One vector is turned by the same rotation once a step. Each row is the vector after some number of steps, and that number follows the row.
The counts run from 0 to 581.
[  0 -21   1  26  36 -10 -13   4  -6 -18  -2   7 -39 -11  15  18  12  21
   9  20   7 -15   5  -3  -2   4  20  20  21 -28  20  17  20  26 -19  -1]	42
[ 10  -5   7  20  37   4 -15  16  -8 -18  19   4 -27 -20  -6  17  -4  -4
  18   9  22  14  -6  12 -14   2  42  33  12 -22  31  -8  15  16  -5   6]	62
[ -1  -4  25  14  20   7   0  25 -19 -20   3   9 -25   4   4  13  -1   6
  24  18  16 -10  -6   5   2   0  40  31  21 -19  19 -16   6  35  11   2]	16
[  8  -2  16  28  26  -1 -17   8 -12 -24  10  -5 -24 -19  -6  -9  12   7
  27  -2  14  13  -3   1   7  -3  44  41  16 -23  29  -5  10  33  -1  -5]	275
[ 23 -26 -20  17   9  -8  10  10  -9 -24  -4   9   5 -10  21   3  19  32
 -20  11  26 -31   0  -9  13  20  33  13   5 -32  28   4  16   9 -13   6]	415
[ 12 -16  -4  35  16 -19  -7   2  -7 -28  -4 -14  -8 -29   6 -16  22  19
   3  -8  14   5   1  -3  20   0  34  23  21 -31  20  -1  18  30  -5   1]	492
[ 12 -14 -13  14  39   1 -16  -6   2 -16   4  -5 -29 -22   9  12  13   0
   0   5  24   4 -15  -3  -9  13  30  26  14 -31  37  -6  23  12 -23  -5]	74
[  4 -19  14  16  15  -9  -5  15 -13 -16  -3  -6 -23 -28  -9 -17  20   6
  24 -13  25   2  -6  -4  17 -18  42  26  18 -17  27 -20  21  23   2   1]	526
[  2 -18  22  31  13 -14  -5  21 -16 -17  -2   1 -17 -23 -11 -14  13   7
  28  -8  20   6  12   3  10 -18  46  27  13 -21  20  -8  10  18  -3   8]	521
[ 26 -21  -3  16  29  -4 -12   8  -1 -21   2  -6 -33 -11   4   1  21  20
  10   7  11  -1   1  -3  16   0  37  27  21 -26  31   5   9  22   2 -14]	31
[-14 -15  17  28  18 -12  -1   8 -11 -24 -13   4 -30  -9  18  -1  12  21
  16  11   4 -21   2  -2  10  -4  18  24  25 -31   9   6  18  39 -12   6]	254
[-13 -22  21  23  15 -18   2  20 -10 -14  -6  10 -29  -8   6  -3  24   7
  25  12  23 -26   7  -9   6 -18  33  19  12 -26  19  -5   9   4 -26   1]	550
[ 16 -11  15  24   3  -2   4  21 -22 -28  -3  -2  -4 -13  -4 -10  11  26
  15  -5  13  -5   7   2  21  -6  44  25  13 -17  20  -5  13  37  16   3]	231
[  8 -21  21  22  20  -1  -6  19  -8 -16   2   0 -25 -16  -7   1  12   5
  24  -5  17   8   0   3   9 -12  43  27  29 -21  25 -15  16  31   9   0]	273
[  2  -5   6  11  12   5   5  19 -25 -18  10  27   0 -13   7  17  -6  16
   5  24  33 -29  -7   5  -6  14  43  21 -13 -15  25  -4  23   9 -23  19]	389
[ -4 -30 -13  20  34 -12  -1  10   4 -16   1  10 -25 -10  16  19  12  -6
   3  18  30 -17  -2  -6 -11   5  30   8  14 -42  23  -8  14  -5 -22  -1]	85
[ 18 -11   1  19  -2   0   9  21 -29 -25   5  12  10 -20   0   4  -6  24
  -1  -1  23  -4  -4   7   4  13  41  22   5 -17  25  -6  26  35   2  25]	438
[  7 -28 -14  18  17 -15   6  11  -5 -13  -3  15  -7 -21  14   6  23  11
  -5  16  34 -30   1  -8   0   8  29   9  -4 -35  28   3  21 -10 -35   7]	125
[-21 -22  25  25  11 -16  10  29 -20 -21 -10   0 -22 -20   1  -3   9   4
  26   1  23 -12   1   2   4 -15  29  14  19 -26   7 -18  13  21  -5  10]	514
[  0  -9   6  15  31  -1 -15  -1  -1 -20  -2 -12 -38 -21   4  -6  20   6
  15   1   9   0 -18  -4  10   0  27  30  28 -25  30 -17  18  35  -7  -6]	282
[  8  -6  10  25   8   6   2  14 -11 -27   2   0  -3 -11   0 -11   6  13
  11 -11  11   1 -12   1  12   6  42  36  30 -23  25 -19  10  48   5   5]	233
[ -4 -29  -2  11   9 -10  13  18 -13 -11  -7  20 -10 -16  15  11  13   6
  -2  15  38 -35  -5  -5  -4   1  29   5   0 -29  20 -10  27  -6 -34  14]	130
[  8  -9  -7  14  36  -5 -16  -3  -1 -15   7  -2 -31 -16  13   4  29   7
  11  18  26 -13  -7 -10   2  -4  31  22   1 -26  34   0  15  -4 -27 -15]	329
[-19  -9  20  26  23 -17  -6   7 -10 -19  -7  11 -33 -12  11  -7  18   9
  24  11  17 -24   2  -1   2 -13  25  21   5 -23  15   1  13  12 -36   4]	549
[ 16 -25 -16  11  19  -4  -6  -1   0 -10   1  11 -13 -26  10   5  22  11
 -10  -3  31 -14 -11  -2  -1  11  25  14   2 -27  38  -4  37   5 -35  14]	119
[ 11 -16 -11  14   5  -7  15  10 -19 -27  -8  10  -5 -12  21   6  16  31
 -14  22  27 -40  -1 -12  10  16  26   9  -3 -28  20   5  18  12  -8   5]	419
[  2  -2  -4  20   4  -6   3  -4 -10 -33 -10   0   1 -11  27 -15  19  27
  -8   2   6 -26 -14  -9  19  17  27  26  16 -29  20  -8  18  39 -18   2]	205
[  9 -17  -1  25  18 -14 -18   0  -1 -16  -4  -9 -27 -24   0 -20  27  13
  16  -9  14  -1   2  -8  18 -15  36  27  14 -24  29  -2  17  20 -18  -4]	533
[ 16 -25 -10  24   7 -13  11   7 -11 -30 -14  -5  -1 -20  20  -5  23  27
 -14   3  17 -19   0 -12  16  13  26  10  20 -39  16   0  15  26   1   4]	456
[  4 -19   2   9   7   2  11  22 -14 -14  -1  31 -10  -5  15  21   3  11
   2  19  30 -39 -10  -1  -8  12  29  14  -1 -20  27  -8  24   7 -29  20]	384
[  2   0   8  28  11  -2   1  10 -25 -31   0 -13  -3 -30  -1  -7   3  12
  13  -8  18   7 -12   3   9   3  40  28   7 -21  16 -12  20  40   3  11]	483
